One vector is turned by the same rotation once a tick. Each row is the vector after some number of ticks, and that number follows the row.
The counts run from 0 to 140.
-48  -28  8  31  -6  4  11  19  -33  30  -19  -12  20  -9  26  -1  2  7  36  29  16  -2  18  -4  4  -1  9  -1  -38  -12  -12  21  16  -33  -34  5  -3  -18  -1  -9  -11  4  -1  -1  32  -7  15  12  1  -9  -7  -10  30  2  15  -15  0  -8  -10  1  8  -31  -2  37  -2  -2  32  7  -17  27  -14  -16  19  16  29 => 103
-33  -9  -21  -5  -4  -3  -20  7  -25  38  -4  -26  -17  -35  3  -17  9  2  44  25  6  24  17  -1  -30  -2  -12  7  -9  8  -5  25  5  -23  -23  -64  6  -15  12  -6  -5  12  13  -13  39  7  18  -18  -12  -17  0  -8  -5  -21  1  -23  20  1  -22  -17  -2  -29  -16  8  1  -3  5  12  5  15  -13  -26  15  18  15 => 9
-3  8  15  29  -20  8  -26  -7  0  18  12  -23  11  -21  -2  -25  -14  11  -1  -28  5  2  -22  10  -1  -12  -10  7  1  -13  8  7  -27  -26  -35  -20  18  -23  15  1  4  22  25  -27  38  -1  33  18  0  -7  -26  -34  29  -13  5  -34  -9  -19  -33  -22  -12  5  -21  24  0  -9  6  7  -23  -37  -3  -32  16  -5  -9 => 11
-18  -1  4  41  -22  -14  -41  -2  32  -3  11  -6  24  -38  3  0  4  2  -17  -30  42  -19  -7  -19  15  3  16  1  1  -2  -11  -10  -15  9  -4  -15  -8  6  13  -1  2  6  40  7  0  -17  10  38  24  -26  -35  -11  49  9  25  -16  -7  -26  -1  -3  2  29  -3  23  -19  -8  -3  23  -14  -11  30  9  -8  -15  -2 => 58
-2  5  30  25  -10  2  -7  -6  -2  5  17  -14  18  6  5  -34  -3  1  -14  -30  24  -20  -28  23  -2  -11  -19  8  -7  -11  11  -3  -23  -34  -12  -10  -2  -5  -2  -5  5  10  -3  -24  20  2  34  6  -12  11  -34  -25  42  12  6  -32  -30  -15  -41  -24  -17  14  -19  11  7  -11  16  15  -15  -21  -13  -23  -1  -14  -14 => 12
4  -6  25  41  3  18  15  -28  -28  -1  8  -18  10  11  5  7  31  0  20  14  -32  21  3  -18  30  12  -2  1  25  -31  -2  -9  5  -6  -6  -15  -23  4  5  -29  6  2  16  3  -5  -19  1  31  -6  -15  -20  -16  11  -2  29  -9  30  14  6  12  29  13  5  43  4  -38  21  4  -33  -18  -1  -8  41  7  5 => 68
-22  -29  -11  5  -10  -2  -6  46  -16  3  -3  -11  33  -37  13  12  -23  8  -28  -7  30  -13  11  -3  -9  -27  -7  2  -15  3  -30  -6  28  -9  10  13  -7  -5  14  10  -35  17  3  -28  2  -3  14  4  1  10  1  12  30  -10  15  3  -29  8  -15  -25  -15  -1  -9  26  -4  -28  10  -6  4  4  16  -20  -33  21  8 => 139
-6  -22  42  22  6  4  7  -11  -20  0  -7  -11  34  2  10  23  16  -14  32  23  32  -15  -4  -6  18  0  -2  11  -25  -26  -13  -3  -15  24  -21  1  13  -6  2  -19  4  -27  10  -4  -5  -16  -8  41  31  -21  -25  -24  29  13  23  -3  -24  -11  12  -7  38  16  -9  -8  -29  15  14  9  -22  17  22  4  32  -24  7 => 22
27  -27  16  26  8  9  17  -37  -20  0  -1  -3  12  10  0  5  5  -9  -4  21  1  4  12  24  39  24  0  -6  12  -19  3  -16  18  -10  -34  -6  -12  -1  7  -16  16  6  22  8  -29  -20  6  15  12  -8  -23  -34  10  -14  23  -37  14  9  5  -2  19  9  -10  18  -3  -16  17  -11  -40  -36  12  4  64  -17  -18 => 69
1  -4  3  -43  16  2  0  22  14  -4  12  5  -18  -20  -2  41  -5  9  -24  -47  22  -19  -35  11  27  -5  -4  20  -5  28  19  11  3  7  -4  1  0  -10  -2  27  -17  14  -2  -11  18  -22  -28  -2  18  24  -15  11  -20  19  25  -4  -26  -35  28  -25  -25  12  21  -23  -12  19  -30  -23  -8  -33  17  -11  1  -10  -4 => 38
6  -43  8  -6  5  -21  -16  13  -13  5  -4  -25  17  -7  -14  8  -1  -8  21  30  9  -9  26  -14  -8  -8  13  13  -1  -11  -20  -21  -11  47  12  -15  -7  9  12  -9  -10  17  -36  5  -9  10  -10  -9  -11  -52  25  28  -2  -14  -25  22  3  28  -15  11  -14  7  -8  11  -31  -10  7  20  21  59  17  21  2  5  22 => 135
39  -20  5  -29  28  19  -21  4  -47  10  20  -19  14  -3  -14  24  -12  -13  -5  10  6  -20  -8  32  -4  -19  -29  -9  -3  1  11  -22  -8  14  -6  -11  -2  -2  -10  -25  -15  -13  12  -30  -12  1  10  22  -10  -6  2  1  4  20  -8  19  -14  41  19  -33  0  10  -6  -35  -19  -29  -32  -9  9  -13  18  20  16  9  -22 => 80
0  13  10  11  -6  -46  14  -10  29  -5  -15  -13  -7  4  -5  -17  25  8  51  3  -5  12  -26  5  9  19  8  -4  12  -21  33  -7  -8  -10  8  -44  -21  32  -1  22  46  8  -18  9  2  2  -7  -4  11  -26  -20  -31  30  -18  -1  -31  24  17  -33  5  -3  -8  6  -1  -25  44  14  5  -4  15  0  10  19  -23  11 => 15
24  6  16  21  34  -13  -26  27  -7  6  35  -1  -5  35  3  9  -16  1  19  -14  12  -18  -25  13  -7  -27  16  13  20  -14  17  -3  -3  -28  -2  -14  -7  10  18  5  -16  21  -15  -23  18  -20  3  24  3  -12  -9  -29  11  -33  9  -23  -5  13  -23  -2  -8  5  6  4  -22  -7  30  -34  -36  6  25  -23  7  21  4 => 48
-11  -26  -1  -8  -14  17  43  -13  -15  -15  -29  3  11  -25  -2  0  24  -2  -15  -4  15  6  1  25  47  34  -8  -29  6  6  28  -19  38  -9  -8  -1  -34  17  -36  21  6  16  -15  3  -29  -3  3  -41  13  20  -25  0  30  2  0  -44  7  31  23  -20  -3  -9  -1  17  8  -9  2  -17  -8  -24  2  -8  8  0  -8 => 71
-37  3  -8  23  -13  -11  -24  -7  -1  44  -2  -29  -19  -49  -10  -18  -10  8  20  -7  0  18  5  -3  -21  -7  -6  5  -9  -16  8  23  -15  -30  -28  -42  5  -35  15  4  -2  11  33  -14  51  -5  23  -4  6  -10  -12  -16  12  -23  8  -31  25  -13  -16  -7  3  -17  -22  27  -6  1  13  21  -2  -3  -10  -26  12  4  -8 => 10
-5  -7  8  -10  -11  -7  -25  21  -22  -18  -17  -19  -2  3  10  -3  31  5  16  18  47  -30  32  -27  -13  -13  15  27  30  37  -19  1  10  27  -21  -46  0  16  -16  -14  -11  9  -26  9  -5  -19  23  -34  -26  -19  -6  -2  15  -1  -1  -34  -19  -15  -21  5  12  -11  -1  6  -4  1  21  22  10  29  7  -21  9  13  23 => 55
-25  -18  63  -5  -9  26  0  -21  -15  20  -21  7  11  -20  4  18  42  6  22  -3  3  -11  -3  -12  33  6  4  -7  5  -17  -12  -20  -5  13  41  -15  -30  -4  -3  -9  -8  -3  0  20  6  -12  -13  29  -7  -33  -16  5  -13  38  34  22  -1  4  15  -9  4  12  7  -22  16  -27  -19  18  16  -5  -11  20  25  -13  12 => 114
-14  5  11  10  -9  -23  -22  -13  35  -11  10  -14  -2  -25  -28  -28  1  2  -6  -26  -21  -8  -3  -3  -4  23  18  2  22  -3  9  -1  1  35  5  -13  9  38  6  38  21  41  -27  1  -7  5  0  -19  -24  -15  2  -22  14  -27  -24  -6  -9  2  -28  21  -13  38  6  5  -31  3  12  12  32  -19  -7  4  -4  -14  -8 => 52
3  3  19  12  36  -12  -34  20  3  13  34  -7  2  -1  -12  -14  -13  13  20  -18  -7  -9  -24  3  -19  -31  1  31  23  -12  17  1  15  -38  11  -36  -26  -18  49  6  -22  29  -5  -28  43  -16  2  42  -1  -21  -1  -29  -17  -29  -9  -14  6  14  -17  -4  -24  1  -9  21  1  -25  -3  6  -4  7  14  -23  5  21  -5 => 47
21  -21  39  -8  -18  31  15  -21  20  1  6  -13  10  -30  -6  2  -2  -12  -22  -28  -49  6  -10  20  -4  10  -8  6  5  -43  -12  -2  -10  36  -24  27  -2  -7  8  -17  11  19  -11  -12  -2  -15  -14  14  -10  14  -19  7  -9  15  4  14  -3  -4  11  -3  8  38  20  -3  7  -24  -7  -8  -4  -31  0  -18  58  -9  -7 => 32
27  3  6  -40  29  17  16  -14  -39  -5  -3  -16  -37  23  -2  47  17  4  -3  6  11  -23  -21  -4  29  -2  12  17  11  40  27  9  6  12  -14  -2  23  31  -33  -5  -3  -31  -11  13  0  -38  -22  -10  -7  -13  -7  2  -26  17  36  18  -5  -10  17  7  5  -3  13  -20  -19  -16  -8  -38  -13  -9  9  2  27  -10  12 => 75
-22  -13  12  -12  1  -4  -38  23  -15  25  9  -5  11  -14  -15  -8  -21  29  10  -32  -12  -6  -20  7  -14  -19  -9  9  15  2  3  -7  13  -33  13  -28  -27  -27  34  15  -29  40  -17  -38  39  -7  23  18  -6  -12  7  0  -7  -21  -22  -2  -10  32  -4  -12  -27  -13  -3  15  4  -23  -22  11  29  7  -2  -18  -18  32  1 => 46
-9  -14  18  -18  44  -28  -3  -11  -2  35  0  -12  -18  16  -14  12  8  14  32  16  -29  18  -18  -11  4  13  -9  17  3  -14  -5  -8  -18  34  33  -14  -5  -10  40  11  -8  24  -2  2  7  -4  -38  2  -19  -40  7  26  -43  7  5  34  11  -8  -8  21  -17  -5  7  -42  -15  -3  -5  2  -6  8  7  27  18  18  14 => 41
24  -2  7  -18  -8  -4  -31  14  4  -26  3  -25  -8  9  -7  -22  7  -3  3  -5  31  -19  20  -6  -20  -17  7  33  38  24  -14  -2  1  39  -22  -48  8  39  -8  -9  8  0  -31  -7  -6  -12  17  -10  -33  -19  -1  -27  7  -13  -7  -21  -31  -2  -26  8  9  22  10  -4  -23  -5  22  -2  6  18  -12  -2  12  -3  -10 => 54
-30  9  14  19  -17  -13  -3  -1  41  11  -1  -11  -20  -35  -14  -25  -4  8  -6  -5  -22  -4  -5  1  -14  16  22  -9  -2  -6  9  -18  3  6  28  -9  8  11  9  51  22  77  -29  -10  1  -1  -1  -46  5  12  -10  -1  19  -30  -33  -9  -6  10  -40  23  -29  23  4  2  -14  -11  23  3  7  1  -14  1  -11  -5  30 => 51
-25  -17  11  -2  0  20  42  16  -20  10  -25  1  -4  -9  35  47  17  -4  17  23  -3  8  1  10  -35  -10  2  19  -17  0  -16  42  33  0  -11  34  0  -8  -17  0  5  20  -22  13  -4  -15  -23  -19  -5  29  5  1  -11  -8  36  23  1  1  2  -1  20  -1  -2  -12  8  -18  26  -36  -27  9  -20  -25  33  1  36 => 29
18  -20  -19  -33  31  -10  -27  7  -15  19  19  -17  -15  -7  -20  -5  -14  -16  16  18  -9  5  9  7  3  -1  -11  19  -22  -5  -13  4  -4  47  -35  -3  37  -29  21  14  -23  35  14  -38  8  9  -19  -11  24  -15  -2  4  -30  12  -8  0  -19  20  -2  -10  -3  16  7  -21  -42  1  -13  -12  -4  -6  23  13  37  4  -22 => 43
26  -20  -21  -29  -26  -5  -6  14  10  -1  3  -30  13  -40  -1  -10  1  -10  -13  -30  38  -11  12  20  -12  -18  0  3  4  -4  15  -8  -11  15  -55  -23  25  -2  -14  2  -5  33  -5  -14  21  6  25  -23  -1  6  5  5  29  2  -27  -58  -5  -17  -24  -36  -18  -2  -27  -3  -8  1  0  22  -1  -14  1  -29  12  12  2 => 91
21  -9  15  -7  -2  17  -9  -16  16  -4  6  -21  15  -27  -32  -31  -7  -9  -1  -18  -27  7  -22  16  -9  -11  -8  17  39  -26  25  -36  -9  3  -6  -16  -10  -9  31  -6  17  42  -9  -24  4  -2  -10  4  8  -3  -8  -9  7  -1  -36  -13  13  35  10  -30  -20  31  0  6  -4  -37  -27  19  7  -14  6  -17  25  4  -13 => 126
9  -24  -10  -10  12  -30  -33  21  4  2  9  -14  20  -20  -20  9  0  -14  21  21  6  6  29  -24  -10  -3  -4  31  8  1  -19  -13  -7  36  -11  -23  11  -17  26  -7  3  28  4  -3  0  1  0  28  5  -38  14  8  8  -24  -22  3  35  19  -5  4  24  14  -2  18  -35  0  -6  15  11  41  25  13  13  8  10 => 136
-14  -12  1  17  -21  -19  2  12  12  -8  -7  8  40  -12  2  44  3  6  8  -15  -31  9  -23  17  -6  4  -37  14  4  -11  19  16  21  -1  9  22  -38  5  11  8  16  -24  -11  -8  -12  -5  3  37  2  29  4  -27  17  -19  3  32  7  38  7  -19  11  24  -2  11  -16  0  -29  -16  0  18  -6  5  -5  -8  -8 => 26
-9  -10  1  -17  -10  1  29  -20  -13  -5  -25  -6  13  -28  -13  17  18  17  -19  -18  -20  12  -10  13  38  28  -4  -25  17  20  38  -15  41  -28  11  -19  -31  18  -34  15  16  16  -27  12  -17  -14  3  -4  -10  15  -1  1  17  -9  -1  -13  16  14  31  -16  -9  5  8  21  9  -10  -26  -6  23  -26  -14  7  -2  -5  -4 => 72
-26  -10  -3  -9  13  -33  1  14  -1  56  12  -7  -24  -14  27  32  3  15  7  14  39  2  -19  15  11  -9  7  -36  -35  17  5  -6  -6  -14  23  -22  4  -6  -18  38  -23  13  17  -10  6  -1  -23  -32  20  -15  -19  8  11  15  29  -11  -12  -19  -15  -1  -34  -19  -2  -22  3  2  -7  -8  -6  -20  11  14  -17  6  31 => 3
15  3  -2  -9  10  -18  -17  11  17  -9  10  -30  -5  -1  -2  8  -1  0  -29  -50  8  -19  -18  0  15  -11  30  29  8  13  13  -7  -41  32  7  12  33  16  17  35  13  37  -4  -5  9  -19  -24  1  18  -17  -12  7  24  -11  -7  19  -24  -28  -15  11  -19  49  2  -4  -45  14  -8  -25  -11  4  29  -4  4  -11  12 => 132
1  -38  18  -44  4  5  32  11  4  7  -12  7  1  -15  -5  23  25  -9  40  2  3  24  -3  -3  12  21  1  -3  33  -3  8  -25  38  0  -7  -36  -56  0  -11  -1  -11  21  -16  11  2  -3  -12  -7  8  6  7  16  -10  29  0  -19  20  15  28  -23  1  -31  15  -21  16  0  -20  15  4  2  11  -9  38  8  18 => 35
-4  -22  38  -27  33  -28  18  18  -8  35  -8  -3  -21  14  -2  32  15  22  1  -1  -6  -6  -29  -4  22  15  -3  7  -4  1  -15  -7  -6  25  51  5  -14  5  9  29  -19  17  -18  -8  6  -12  -43  -11  -18  -17  4  26  -34  21  26  28  -18  -6  -4  -2  -39  0  10  -28  -1  -19  -12  -16  26  -6  -3  4  1  20  11 => 40
19  5  6  -13  -9  3  0  7  0  24  25  -44  -22  1  21  25  -7  15  -27  -25  -3  8  -51  30  -32  -25  -2  4  -16  -13  6  -1  -27  -6  29  28  23  10  -22  10  -1  28  -12  -36  3  12  -7  -45  -40  5  -14  10  6  -5  7  7  -20  -4  -37  -10  -38  14  -15  -14  -3  -26  7  -35  -7  -16  -15  -25  -11  8  0 => 86
-11  -24  19  -5  -17  17  11  -27  -1  7  3  -20  -1  -49  -19  -30  1  -17  1  -9  -16  16  -13  9  -5  14  -3  9  12  -45  -7  -10  -8  3  8  -5  -3  -32  39  7  5  65  -1  -7  9  6  -16  -26  21  -20  -6  12  7  -1  -26  -3  27  25  13  -11  -16  26  -13  9  6  -30  -8  24  17  -8  -5  -17  26  2  -3 => 125
-12  3  -9  7  0  -42  -29  0  28  45  23  -14  -9  -19  -25  12  -8  21  0  -21  -11  25  -28  17  -1  17  -23  -16  -11  -6  8  3  -38  15  34  -25  25  7  11  33  5  5  25  -27  8  17  4  -5  -12  -11  -16  2  -7  1  -1  24  -4  4  -36  -12  -33  21  -3  -9  -19  -3  -16  -17  4  -27  -8  41  -21  -8  -6 => 5
-15  -8  38  17  10  6  -10  -16  -8  10  -7  -17  13  7  -1  12  30  8  36  0  11  -19  -7  -26  17  -11  7  24  -8  -23  -16  17  -33  20  -15  -18  -3  8  0  -47  9  -39  5  20  10  -29  -4  62  -1  -25  -3  -12  17  8  29  24  4  -16  6  -2  23  14  1  1  -28  10  7  22  3  19  5  2  29  -26  19 => 21
24  -6  7  -3  2  -13  0  -15  13  31  7  -26  -18  -10  -15  1  9  1  37  14  -24  25  -10  11  -34  -2  -2  -1  1  -26  -3  -31  -6  20  24  -33  3  21  2  -13  21  25  -25  -2  -4  2  -5  -24  -43  -26  -8  13  -9  -4  -12  6  34  24  -54  4  -20  -7  -20  -10  -5  -12  12  8  15  11  -11  -11  28  7  16 => 88
-5  -8  29  29  -14  -30  25  -8  -4  9  -18  -9  5  25  -2  -32  29  12  43  13  5  3  -31  7  10  8  -1  -21  5  -25  23  -23  -3  -32  36  -39  -17  23  -3  3  42  0  -41  2  2  0  9  -13  -4  -17  -29  -38  41  -6  10  -33  0  11  -36  -8  -13  -13  -9  -7  -6  25  31  12  1  5  -10  4  0  -7  16 => 14
